In the data rows, the value 500 means zero.
Here are some numbered points:
[445 691 446 366 603 582 443 406 381] 0
[509 553 516 456 567 616 543 390 361] 1
[304 466 419 406 593 646 000 497 360] 2
[072 316 907 811 105 430 574 560 804] 3
[413 426 670 544 359 531 437 460 597] 4
[551 757 244 410 708 779 529 175 307] 5
[526 654 497 498 658 707 198 266 364] 6
[281 395 723 327 309 513 472 439 643] 7
[684 510 224 497 676 643 245 398 300] 8
[693 643 241 503 744 470 324 560 302] 9
[706 396 474 424 472 399 659 488 663] 10
[607 481 542 385 434 612 709 496 582] 11
[448 503 693 793 290 204 449 833 713] 12
[758 762 202 228 772 736 530 290 260] 13
[427 345 483 784 625 375 353 561 378] 14
[576 557 425 436 614 621 383 429 376] 15
[433 320 471 408 558 684 046 530 398] 16
[458 371 592 606 417 261 735 690 605] 17
[518 465 469 667 482 289 633 674 574] 18
[877 758 379 568 703 671 500 082 295] 19
[358 381 699 712 315 161 530 710 690] 20
[384 361 515 585 407 466 475 389 570] 21
[601 572 545 848 461 176 633 664 598] 22
[684 558 284 375 709 667 449 404 269] 23
[525 454 520 788 440 297 558 799 600] 24
[310 650 643 499 348 530 699 551 654] 25
Which three points above are nearest to each new point by angle, seen from the average point of the numbered points? Their numbers follow each, smallest number first.
[530 470 478 620 615 350 320 690 369] 9 14 24
[442 428 418 750 556 334 442 515 398] 14 22 24
[595 653 392 472 467 542 685 568 550] 10 11 25
[448 495 351 714 665 365 478 553 386] 9 14 18
[581 519 625 375 459 592 709 626 549] 10 11 25
[549 410 581 370 604 667 481 283 344] 1 15 23
[712 412 533 567 396 506 500 528 590] 10 11 24
[569 622 540 552 440 553 471 511 575] 11 12 25
[640 565 409 590 507 597 495 466 538] 5 13 19
[466 615 319 376 650 674 421 255 293] 0 5 15
[620 551 546 359 482 563 638 452 561] 1 10 11
[661 709 272 417 626 605 437 422 371] 5 13 23
[455 675 559 500 410 577 488 399 626] 4 7 25
[507 311 368 714 721 412 416 481 383] 8 9 14
[418 472 577 478 368 538 627 467 642] 3 7 25
[626 543 446 559 441 598 401 365 593] 6 8 19
[520 648 560 477 441 548 577 460 540] 1 11 25
[483 451 388 704 586 359 343 551 423] 9 14 24
[597 275 389 483 594 651 388 257 347] 8 15 23
[382 369 462 687 627 347 302 580 358] 2 14 16
[322 199 702 505 248 466 674 582 648] 3 4 7
[730 733 357 395 711 641 508 399 295] 13 15 23
[436 473 491 481 609 498 471 525 493] 0 2 16
